A hidden rule labels the rows of this table. It goes by one to three of the table's principal directions, not those with the most spread.
[  82   -5   -2  -23   45   88    0  -52   33   20   -1   37  -82   71
 -112   -2  -40  -31   29   62   22   53   14   14   25   40   -4   37
    2  -28  -80  102   75   15  -45   -5  -19  -39   25  -17   15] Oo
[ 34  -4  28 -12  -8  21   7  -4   4  -3  36   4 -57  11 -32  -7   0 -14
  26  59 -10  12   8 -10 -15  57 -10 -16  -1 -35 -21  22  -4   4   0 -50
 -14  11 -10  39 -48] Iy
[ 42 -22  17  14  -5  64  43   6  17   5  19  10 -22   8 -25 -30  -7  -7
  14  52  -9  17  39  -4  12  71 -12 -24   3 -14 -24   9   0  32  20 -37
 -47  -8  -7  48 -48] QH
[  5  -3 -17  33 -13  59  42 -12  25 -24   8   3 -26 -16 -30  14 -51 -13
 -32  51 -15 -39  30 -28   2  35  21 -11 -26  21 -26   1 -16  38 -19 -15
  -9 -10   7  70  -7] VM
[-32  12 -10   7 -40  24   4   7  30 -62 -15 -12  59 -40  -9  40 -61  27
 -90  12  16 -67  12 -35 -32 -58  32  17 -36  54  19 -47 -48  51 -18   0
  48 -31 -14  55  41] MS
[ 16 -18 -22  37 -20  77  56  -8  29 -28  12  12 -15 -14 -36   7 -59 -12
 -44  59 -12 -39  48 -24  -2  34  17 -20 -29  29 -27   5 -22  48 -25 -18
 -17 -23   2  82  -9] VM
[-16  18   2 -15  -2 -13 -27  -5  -2 -38 -16 -12  22  -1 -15  39 -19  18
 -34 -16  16 -26  -5 -15 -36 -45  11  37  -6  10  13 -12 -19  12 -25   4
  60  -7   0  -7  43] MS
[  27   -6  -64   40   88   17    1  -34   -7  127    3   37 -111   56
   11  -74   53  -76  109   -2  -10   81  -11   59  110   78  -14  -46
    8  -45  -57   81   94  -63    2   62  -98   35   41  -86   -4] QH
[ 25 -18 -12  24  -8  67  39  -6  20 -28   2  13 -11  -5 -57  17 -63  -2
 -38  43  -1 -30  57  -6 -16  21   4  -8 -20  27 -27  17 -12  44 -41 -10
   2 -30   8  56   8] Oo
[ 25  33 -24 -46  22  46 -34 -59  29  -8  -5  21 -48  51 -78  17 -42 -18
 -18  53  38  11 -26  -3 -12 -45  12  55 -19 -19 -47  74  40  -5 -66   8
  35 -31   4 -20  58] EU
[-25  22  37  16 -41   2  52   4  -8 -72  -2 -37  10 -44   8  51 -26  28
 -30  11 -45 -68   2 -70 -36  34  21  33  10  13   8 -48 -40  33  16 -51
  31  15   7  82 -37] EU
[ 13 -18  13 -15  25 -60 -21   2 -35  36 -16   3 -29   4 -32  31   6   0
  49 -49 -13  28   9  63 -12 -10 -30  -5  27  -2 -13  56  35 -46 -44  24
  15  13  38 -62   6] Iy
[ -2  -1 -39  25  35  12   7 -27   4  38 -25   1  -9  17   9 -36   6 -26
  17 -18   3  13 -14  13  53  13  11  -2   4   4 -32  18  34 -13  14  38
 -48   2  16 -28  16] Oo
[ 32 -14 -17 -26  17  47 -39 -24  38 -11 -22  11  14  30 -78  20 -54  -4
 -38  20  49  14  18  21 -23 -51  12  27 -26  27 -26  42  -5  35 -52  19
  40 -44  -4  -9  65] Xi
[ 10 -19   5   8  22 -36  -1  13 -24  51   4   6 -38  -3  -1  -3  22 -13
  61 -24 -22  32  13  49  15  32 -27 -36  17  -7  -8  32  25 -38 -10  17
 -23  25  25 -36 -23] EU
[ 14 -10  28   8 -17  21  42  11  -3 -27   4  -9  -3 -22 -32  27 -33  16
  -1  18 -27 -22  38 -10 -30  38 -10  -2   8  17 -10   1 -15  20 -13 -26
   8  -2  11  51 -29] MS
[ 20 -14 -62  36  45  57  17 -20  29  84   1  40 -51  32   5 -59  12 -52
  39  21   5  52   5  37  92  36   3 -41 -17  -4 -38  47  59 -12   3  50
 -81  -5  18 -35   8] Xi
[-11  50 -15 -29  27  -9 -50 -36  15  31   6   3 -27  33  21 -51  28 -23
  26  17  29  26 -83 -18  48 -16  15  23  -5 -38 -18   5  51 -41  36  21
 -30   5 -16 -46  17] VM
[ 16   8 -47  20  26  60   0 -12  24  22  15  47 -40  22 -29 -15 -33 -24
 -11  35  22   4  26  11  35  -5   1 -16 -35   6 -19  29  43   3 -43  41
 -14 -29  11 -18  45] VM
[ 27 -44 -38 -10  30   3 -38  -7  17  77  -6  24  25  47  26 -88  51 -35
  27 -17  45  81 -21  59  57 -22  -9 -38   0 -12  -8  29  21 -20  37  37
 -72 -14 -27 -64   8] QH
[ 27 -43  18  18  14 -36  31  14 -33  57  14  10 -43   4  20 -14  50 -20
  80 -30 -46  50  10  39  35  69 -29 -39  39 -21  -9  35  35 -38  20  -5
 -57  30  27 -27 -69] QH
[  2   4 -23 -10  45 -36 -47 -11 -22  37 -19  17 -22  35  -6  11  25 -11
  27 -50  18  35  -9  43  15 -37 -11  16   9 -15   1  40  42 -35 -35  47
  24   4  26 -94  51] Oo
[ 16  -2 -13 -15  12  37 -32 -23  32 -19 -24  -7   9  19 -57  17 -41  -4
 -37  19  37  -1   7   3 -20 -32  21  26 -23  17 -23  20 -20  38 -28   3
  34 -24  -5   7  48] Xi
[ 17 -12  -4 -24  26 -31 -40   3 -10  49  -2  26 -19  27  -9   1  26  -8
  36 -30  16  54  -7  56  17 -32 -22  -6   9 -15   3  46  44 -36 -25  31
   3  -4  14 -80  22] MS
[  -3  -15  -49  -11   34  -38  -57   20  -10   75    9   58    8   28
   28  -29   36  -13   22  -50   39   59    0   80   36  -81  -31  -39
  -14    3   35   32   53  -58  -39   86   -2  -17    3 -121   63] EU
[ 31 -29 -19   5   8  20   4   0  15  51  23  41 -42  11 -22 -21  -7 -28
  24  24   1  37  15  43  37  11 -14 -45 -13   3 -21  49  42 -18 -23  20
 -45 -16   8 -16 -10] Iy
[  0   7  -6   3  -3  23   1   6  13   7  10  12  -1   3  11 -21   5  -2
  -6  19  10   6   3  -3  15   3  -1 -11 -11  -8   6 -10   5   7  11  -1
 -14  -6 -11   2   0] MS
[-70  49  11 -19 -34 -56 -25  19 -11 -45  -7 -37  78 -43  62   5   7  41
 -41 -29  10 -55 -43 -38 -39 -66  10  20  -5  17  54 -83 -47 -13  31   5
  45  13 -31   9  22] EU
[-12  15 -11 -25  19 -20 -40 -19   0  -2 -39  -7  40  29  12   5  21  10
 -16 -47  31  19 -37   3   6 -63  13  54  12  -5   9   2  13  -2   7  24
  30 -11   0 -61  51] Xi
[  2  14 -32 -20  23  10 -55 -13  17  17  -6  29  10  33  -9 -20  -2  -6
 -21  -4  54  20 -16  20  20 -66   3  11 -22  -4   3  13  32  -8 -18  42
  10 -30 -10 -61  66] Oo
[  5  -1  20 -23  -8 -28  -9   1 -24 -29  -3  -2  10   4 -20  33  -5  20
 -10 -19   1  -9   7   3 -43 -27 -14  26  16  -5   9  11  -4  -7 -29 -12
  42  -6   4 -12  10] VM
[-33  -2 -40  20  17 -18 -32  30   2  45  -7   5  53 -12  58 -60  27  -2
  -3 -34  33  10   4  38  29 -37  -9 -53 -21  20  35 -45 -15 -16  28  57
 -26   5 -23 -43  35] QH
[-19 -20  12 -17 -36 -38  -9  21  -1 -25 -12 -15  72 -35   6  19 -21  29
 -39 -29   8 -23   3  15 -40 -62  -3  -6  -2  45  26 -24 -37   3  -6   6
  26 -17 -15  13   9] Oo
[ -5  -4  43  -4  -9 -45  16  -7 -29 -32 -19 -44   3  -9  10  40  23  12
  20 -36 -39 -10 -22 -30 -25  34  11  41  41 -12  -1 -10 -23   5  29 -43
  21  31  14  19 -43] Xi
[-12 -12 -49   5  20 -13 -59  17  14  64   8  28  21   7  32 -70  21 -21
  -3 -11  53  30  -4  58  41 -51 -10 -66 -34   7  17  -9   9 -26   8  59
 -41 -11 -27 -59  42] VM
[-27  11   4   9  -4 -47   4  37 -31  45  28   9  -4 -16  80 -47  67   1
  47 -20 -18  18 -11  18  27  20 -30 -50  13 -31  39 -32  13 -50  41   8
 -40  36 -10 -32 -39] Iy
[-21  16  10 -37 -34 -23 -31   7   4 -36  10  -8  36 -13   4  15  -9  21
 -43  12  23 -23 -17 -10 -50 -64   2  10 -16   2  29 -22 -38   1 -14 -17
  46  -9 -31  14  18] EU
[ 35  -7  13  11  23  20  22  -8 -11  19   2  18 -65  21 -34  18   3 -12
  39   5 -22  24  23  12  21  54 -11   7  19 -26 -28  45  46   0 -18 -11
 -13   4  37 -17 -19] VM
[ 41 -12 -10  -2  34  42   5 -26  12  24 -14  13 -46  30 -69   8 -30 -19
  25  20   4  28  25  30   9  25  -7   9   2   0 -49  66  34   5 -41  12
  -7 -13  28 -13  15] Xi
[-38  12 -13  10 -27   1   0  -9   9 -74 -26 -36  57 -37 -16  45 -64  23
 -82  -5   8 -82   8 -40 -57 -50  33  28 -25  54   8 -43 -67  39 -26   0
  61 -13  -9  59  45] Oo
[ 28 -14  31 -10 -28  36  23   7  16 -23  19  -3  -7  -7 -32   0 -20   6
  -9  52  -5  -4  24 -12 -27  34  -5 -12  -3  -6 -12   2 -26  30   5 -50
  -8  -8 -17  62 -41] EU
[ 25 -15  63  -9 -31   8  30 -12   0 -84  -9 -42  -7 -21 -69  84 -53  21
 -23  19 -36 -43  18 -51 -70  43  20  51  17  17 -24   1 -48  54 -14 -73
  55   0  13  89 -39] Xi
[  0  -4 -23   7 -11  31   6 -14  25  -8   5  10   1  10  10  -7  -2 -15
 -31  24   9  -3 -12 -22  17 -11  25   4 -19   1  -1  -3  -9  22   5  -7
  -7 -13 -14  20   5] MS
[ 22   2 -14  31   6  57  41 -13  19  14  24  24 -73  -2 -33  -1 -34 -27
  15  57 -24  -7  23 -10  33  62   5 -23 -18  -1 -39  30  34   7 -21  -4
 -37  -4  22  38 -22] Iy
[ 34  -3   6 -42  14   4 -26 -48  13  -5 -14  -1 -41  38 -71  43 -22 -17
   9  16   7  27 -29   6 -20 -19  13  52   7  -9 -44  77  22  -4 -46 -12
  35 -11  16 -13  17] MS
[ 33  -9  10 -20   7  18   0  -5   4   9   4  26 -21  21 -43  15 -14   2
  11   9   6  27  14  23   0  -7 -17  12   7  -5 -16  46  39  -5 -33   2
   5 -24  14 -23   6] MS
[-53  58 -66   5   3  15 -11  -6  17  10   9  33  14  -5  42 -19 -16  -1
 -38   9  27 -29 -28 -13  30 -79  11   2 -41  18  25 -20  33 -31 -30  70
  12 -19  -7 -35  74] EU
[ -3 -32  14  28 -37  11  20  24  12 -48  10 -24  20 -50 -23  35 -51   9
 -44  23 -16 -55  49 -18 -49  22  15 -35 -27  47   8 -38 -79  51 -11 -32
  24   0 -11  92 -20] VM
[ -4  18 -21  -6 -10  40 -11 -13  33 -12  16  13   0   7  -3 -17 -19  -9
 -35  46  25 -11 -15 -25   7 -23  19   1 -33   1  -2  -9  -6  16  -2   0
   0 -19 -24  22  21] EU
[  9  29  30 -21 -39  43  42 -30  15 -74   4 -13 -16  -7 -49  48 -54  19
 -43  58 -19 -49  -8 -64 -39  10  20  59   3  -3 -27   8  -5  33 -20 -58
  30 -20   2  77 -18] Iy
[ 28 -18  36  -4  -5  14  19 -20  -1 -39 -27 -25   0  15 -32  37  -2   8
 -11  -7 -14   1   1 -28 -13  32  20  53  29 -12 -24  11 -11  46  18 -52
  12  -4  12  28 -26] QH
[-13 -19  19  42 -26 -15  48  19 -17 -29  -6 -14   4 -37  27  42   2  11
 -15 -29 -47 -36  20 -28   6  37  16  -1  14  16  15 -34 -17  29  19 -26
  -2  12  23  39 -39] Oo
[ -50   25   14  -13    4 -102  -44   23  -49   -3  -18  -17   36  -14
   64   25   53   29    9  -90   -1   -8  -35    8  -13  -57   -9   22
   25  -11   55  -40    2  -42   13   24   46   27    8  -75   24] VM
[-32  31  22  -3  -6 -12   3   8 -13 -50 -47 -33  60 -18   7  42 -11  47
 -38 -47   3 -38   4 -25 -29 -33  10  60  19  15  22 -44 -18  30   8  -2
  55  -4  12  -6  34] Xi
[  9 -23  61   5 -22 -23  16  29 -21 -53 -11 -31  22 -30 -23  63 -13  35
  -9 -28 -28 -26  38 -16 -53  29  -3  18  23  15  16 -28 -44  40   4 -46
  46   7  13  39 -31] NN
[-25  15  18  26 -13  17  24  30   7 -25  -1 -29  37 -38  31  -7  -4  22
  -9   4 -13 -33  18 -35 -10  37   7 -11  -6  20  24 -71 -46  33  45 -12
   3  17 -13  49 -18] Xi
[ 18   1  60 -35 -21 -28   7 -14 -28 -75 -16 -25  16   5 -42  68 -16  37
 -19 -24 -15 -25  -6 -36 -61  -8   0  77  41  -9  -5   6  -7  16 -12 -51
  59 -12  12  17 -14] VM
[-18   0 -37  14   0  12  19   4   7  28   0  12  10 -10  22 -25  -3  -8
  -2   5  -1   0   9  20  17 -14  -7 -30 -14  17   4   4   2 -15 -11  31
 -22   1  -1  -2  11] MS
[  1  -8  -9 -38   8 -21 -70  -6   9 -19 -25  -7  39   9 -55  35 -38  13
 -42 -18  51  -4   8  36 -60 -90   1  18 -21  29   6  19 -34   9 -59  24
  74 -24 -11 -29  76] MS
[ -9 -15   0 -38   6 -71 -58  10 -18  23  -8  -6  46   6  16 -15  27   8
  13 -49  28  29 -26  47 -23 -67 -20 -10   9   7  24   6 -10 -43  -3  30
  17   2 -19 -59  24] VM
[-18  11  -9  10  11  -5 -12  -1   3  -1 -19 -20  22  -8  11  -8  -3   3
  -7 -17   9 -13  -7  -5   3  -5  11   4  -4  13   2 -24 -14   6  16  16
   4   7  -2  -3  20] QH
[  7  22  -8  -5  10  19 -12 -19   7 -12   3   9 -43   5 -50  25 -40  -6
 -12  30   8 -20   9  -2 -13  -5   4  12 -18  -3 -25  28  17   0 -48   4
  24  -9  15   4  29] VM
[  7 -24  79   3 -11 -74  50  15 -60 -30 -23 -48 -14 -38 -23  86   2  31
  56 -63 -83 -16  20   0 -51  68 -21  30  69   9  -8  13  -9 -12  -4 -44
  32  41  53  22 -71] MS
[ 35 -33 -23   8  30 -17  -6 -14  -6  89  42  35 -95  36  17 -48  58 -65
  86  20 -20  74 -25  40  64  58 -12 -58   4 -45 -27  66  50 -57   8   7
 -76  30   8 -39 -52] EU
Here are more rows. What is the label of each one?
[-23  -8  31   3 -11 -67   2  33 -50 -38 -16 -28  45 -42  -3  49 -17  43
  -7 -63 -19 -45  36  14 -67 -20 -26   2  22  32  31 -30 -35 -13 -27   8
  56  12  16  -3   9] VM
[  8   9 -13 -56   0  10 -65 -10  26 -11  -4  12  37  20 -51  -1 -38  12
 -40  23  65   9  -3  29 -48 -95  -9  13 -30  16   3  24 -14  -2 -51  23
  51 -39 -31 -23  70] EU
[ -4  33 -22  -3  -8  74  14 -22  34 -58  -4   2   3  -9 -72  36 -96  13
 -65  62  20 -60  33 -32 -48 -29  15  29 -41  39 -22   6 -21  38 -69   8
  57 -35  -1  59  59] EU
[-61  41   0   7 -15 -42   4  22 -21 -16  -5 -27  46 -41  63  -8  13  27
 -10 -28 -10 -44 -18 -21 -15 -22  -3  -3   2  12  40 -66 -26 -23  26  16
  15  25 -11   4   7] EU
[ 53  -7  19  -5   7  67  22 -22  19 -23   4  20 -39  37 -59  20 -22  -5
  -6  40   1  16  20 -24   8  39   8  39   7 -21 -34  36  30  43 -12 -35
   0 -29  14  18  -9] QH
[ 41 -30  35  42  23  24  75 -18 -19   0 -12 -34 -61   1 -34  17  -1 -20
  66   3 -70   5  29 -23  12 127   2   9  45 -10 -58  28   3  21  28 -46
 -42  37  43  56 -82] QH
[  1 -10   7  25  -2  10  39  -9  -3 -16 -16 -20  -6 -12  -6  21 -12  -2
   1  -7 -31 -18   8 -21   5  42  15  13  13  13 -18  -2  -9  21  11 -17
  -9  10  19  36 -25] QH
[-34  -3  20  -9 -13 -75 -27  30 -23   6  -6 -28  47 -29  53  -2  37  19
  13 -52  -5   0 -24  13 -16 -25  -8 -15  13   8  41 -43 -31 -24  36   5
  11  26 -14 -20 -13] MS
[ 12   4  -1   7  -3  40   9   9  20   1  21  16 -22  -4 -19  -2 -21  -4
  -3  42   2  -2  24  -4   2  20  -2 -19 -22   3  -3   1   0  16 -13  -5
  -2  -8  -3  25  -2] MS
[  6  -6 -17  -7 -16  14   3   5   3   1  21  37   6  16  17 -16  13   0
 -28  12  17   8   5   5  11 -35  -8  -9 -10 -15  19   5  16  -3 -13   0
  -8 -25 -14 -16   8] VM
[  4  21 -11  18   2  20  46 -25 -17  -7   7  20 -66   7 -16  21 -12 -10
   3  19 -32 -23   6 -18  19  30   0  19  11 -26 -28  35  50 -13 -33 -10
 -13   1  36   6 -11] VM
[ -30   43   48  -21  -27   -3   16  -37   -5 -127  -68  -82   54  -24
  -55  127  -69   56  -80  -24  -19  -95  -14  -94 -100  -30   51  127
   23   34  -10  -33  -70   72  -22  -55  127   -3   20   74   35] Xi
[-14  48 -27   7  35  38  -6 -37  18  -4 -21  -6 -16  30   8  -8   3 -13
  -1   7  11  -2 -37 -45  35   6  32  54  -5 -14 -17  -6  25  10  16  20
   8   4   9 -18  39] Xi
[-21   4  -2   0  15 -57 -23  25 -26  44  10   7   4  -4  53 -25  50  -1
  45 -43  -4  26 -17  30  21  -8 -22 -29  11 -10  31 -15  18 -50  20  33
 -14  25   1 -58  -3] EU
[ 34 -23 -25  21  27  45  18 -11  18  56  10  31 -43  31  -1 -46  19 -37
  36  22   0  50   8  23  65  46  -2 -29  -2 -17 -29  37  44  -2  15  13
 -67  -5   8 -17 -19] Xi
[  58  -45   26   12  -11   22   63   -8   -2   42   40   23  -88   14
  -12  -17   28  -38   68   47  -56   50    6    9   44  107  -14  -38
   27  -40  -42   61   40  -11   20  -55  -85   15   17   36 -109] EU
[-33   1   6  -2 -13 -60 -23  36 -22  21  18  -9  38 -24  71 -43  48  10
  15 -28   4   2 -18  14   0 -15 -19 -45   2  -7  45 -51 -23 -36  44  10
 -20  24 -30 -19 -19] VM
[ -1 -18  -5   7   5  -9 -10   1  -3  -6 -15 -19  24  -6  -8  -4  -9  -1
  -9 -15   8  -9  12  10 -18  -3   3  -9  -2  18  -3  -9 -32  10   2   5
   4   3  -6  10   9] Oo
[ 37 -41  35 -11  -9  -9   1  21 -10  11  13   7  -9   7 -16   4  21   3
  24  -1  -7  36  26  29 -13  27 -22 -22  18 -17   4  20  -6   8   5 -34
  -9   1  -2   0 -42] MS
[ 53 -35  -9 -24 -17  71   1  -2  48  15  30  42 -20  20 -64 -14 -40 -17
 -19  79  29  35  35  33  -7 -11 -11 -35 -34   7 -23  55   1  25 -43 -15
 -16 -44 -21  31  -2] MS
[  6  -6   6  13  -6  18  10  31   5  12  23  18  -2 -14   3 -11  -5   6
   7  16  -1   3  35  13   3  18 -19 -38 -12   7  16 -15  -1   5  -1   4
 -11  -4  -4   8 -10] EU
[ 53   7  39 -34  43   9 -15 -48   1   7 -20  -9 -73  58 -64  38  12 -18
  62   1 -12  55 -35 -11  12  50  10  76  39 -44 -55  73  55   0  -3 -28
  15   9  36 -34 -14] Xi
[  7  -8   7  32   3  26  40 -15  -8 -47 -20 -24 -15  -9 -38  48 -39   3
 -20   1 -29 -43  35 -34 -25  45  19  28   7  17 -24  -1 -26  42 -19 -23
  26   5  26  52  -3] Oo
[ -40   16  -74    2    7  -15  -58  -13   14   -8  -22   28   29   -5
  -14   35  -52   -1  -82  -30   51  -41    0   27   -8 -127   22    6
  -53   51   17    7    5   -7  -85   80   62  -39    7  -53  123] VM
[-18 -20  50   7 -32 -79  21  39 -47 -16   7 -28  12 -50  28  36  20  27
  23 -45 -49 -23  13   7 -37  24 -21 -23  32   6  29 -28 -29 -20  14 -31
  10  34  12  19 -59] VM
[-24  26 -46  -3  15   5 -26 -19  11  19 -14  13  14  16  22 -32   4  -9
 -23  -6  34   0 -28   8  30 -54  11   7 -17  -2   0  -1  23 -16  -3  41
 -10 -13  -8 -41  51] Oo
[ 22 -20   1  19   3  34  41 -31  14  -6 -17 -20 -38  -1 -44  22 -30 -22
   8  26 -31  -6   9 -13   4  58  22  11   7  10 -53  37  -9  28  -7 -28
 -18   9  22  56 -31] Xi
[-37  17   3 -19 -40 -32  -9  31  -7 -15  16   3  57 -29  49 -15  11  30
 -33  -6  13 -23 -11  -1 -23 -60 -14 -18  -9   7  50 -46 -22 -19   9   3
  11  -7 -32   1   4] Iy
[ -65   49  -41   13  -34   22   -1   23   12  -46   -1   15   78  -30
   57   -9  -20   37 -100    1   38  -69    9  -33   -9  -92   13    3
  -41   24   59  -81  -27   22   -7   29   35  -31  -30    7   69] VM
[-23  10   6   0  -8 -28 -17  19 -11  -7  -2  -8  26 -15  29  -1  15  16
 -11 -23   7 -13  -4  -1  -7 -21  -2  -5  -1   0  28 -35 -14  -4  15   4
  13   6  -9 -12   8] VM
[ 33  -5  38 -18 -47  86  41 -18  49 -85   3 -19  21  -7 -69  35 -71  19
 -64  81   1 -37  19 -65 -50  21  29  44 -13  21 -28  -7 -49  84   0 -74
  25 -38 -23 118 -25] Xi
[  48  -18  -31   24   42   44   41  -37    8   74   21   44 -114   46
  -22  -23   18  -61   78   34  -35   62   -5   20   81   82   -3  -18
   11  -33  -60   91   87  -32  -16   14  -75   10   41  -25  -37] MS
